Some points, each followed by its number:
[ 0.8  0.1 -0.8 -0.3 -0.2  0.5  0.8 -0.8] 0
[ 0.5  0.  -0.4 -0.2 -0.5  1.5  0.4 -1. ] 1
[-0.4  0.5  0.9  0.3  1.9 -0.7 -0.4  0.5] 2
[ 1.2 -2.5  0.1 -0.1 -1.9 -0.1 -1.5 -0.5] 3
[ 0.1  2.  -0.3 -0.1  0.2 -0.9  0.9 -0.1] 4
[ 0.  -0.2 -0.8  0.   0.3  0.3  0.6  1.1] 5
[-1.5  0.4  2.  -0.5 -0.4 -2.2 -2.4 -0.5] 6
[ 0.2 -1.4 -0.9  0.2  0.8 -1.8  0.7  0.5] 7
[-0.1 -0.7  0.9  0.6  1.4 -0.4 -0.7  0.6] 8
[ 0.7 -0.3 -1.8 -0.6 -0.4  0.7  1.   1.3] 9
[ 0.1  0.5 -0.3 -0.1 -0.1  1.1  0.8  0.2] 10
[ 0.2  0.4  1.2  0.4  0.1  0.7 -0.7 -0.9] 11
New points follow, each followed by the numbers of its three nearest points above by angle, seen from the average point of the numbered points, smallest number first.
[-1.4  0.4  0.3 -0.6  0.2 -2.  -0.7  0.3] 2 4 6
[ 0.7 -2.5 -2.1 -1.2 -0.6 -2.4 -0.6  1.6] 3 7 9
[-1.8  0.5  0.5 -1.9  0.8 -3.2 -1.8  0.9] 2 6 8
[-0.4  0.1  1.4  0.  -0.4 -0.9 -1.5 -0.2] 6 8 11
[-0.8  0.2  0.5  0.2  0.1 -0.8  0.1 -0.6] 2 4 6
[ 0.3  0.1 -0.5  0.5  0.2  0.9  1.   0. ] 0 1 10
[ 1.1 -1.3  0.  -0.1 -1.1  0.4 -0.3  0. ] 1 3 9
[-0.9 -0.1  1.5 -0.1  0.2 -0.5 -0.9 -0.1] 2 6 8
[ 0.6  0.4  0.1  0.  -0.6  1.3  0.6 -1. ] 0 1 10
[ 1.5  1.1  0.5  0.1 -1.8  3.3  1.2 -3. ] 0 1 10
[-0.6 -1.2  1.1 -0.1 -1.4 -2.9 -2.4 -1. ] 3 6 8
[-0.6  1.1  1.6 -0.2 -0.5  1.  -0.8 -0.2] 6 10 11
[ 0.1 -0.5 -0.8  0.1  0.2 -0.9  0.1  0.5] 5 7 9
[ 0.3  0.7  1.5  0.2 -0.8  0.7 -1.4 -1.6] 1 6 11
[-0.1 -1.4 -0.1  0.   1.  -2.3 -0.4 -0.5] 6 7 8
[ 0.2 -0.2 -0.7  0.3  0.5  0.4  1.2  1.2] 5 9 10
[ 1.2 -1.7  0.1 -0.1 -1.6  0.7 -1.7 -0.3] 1 3 11
[-0.2  1.7 -0.1 -0.2  0.2 -0.9  0.7 -0.3] 2 4 10
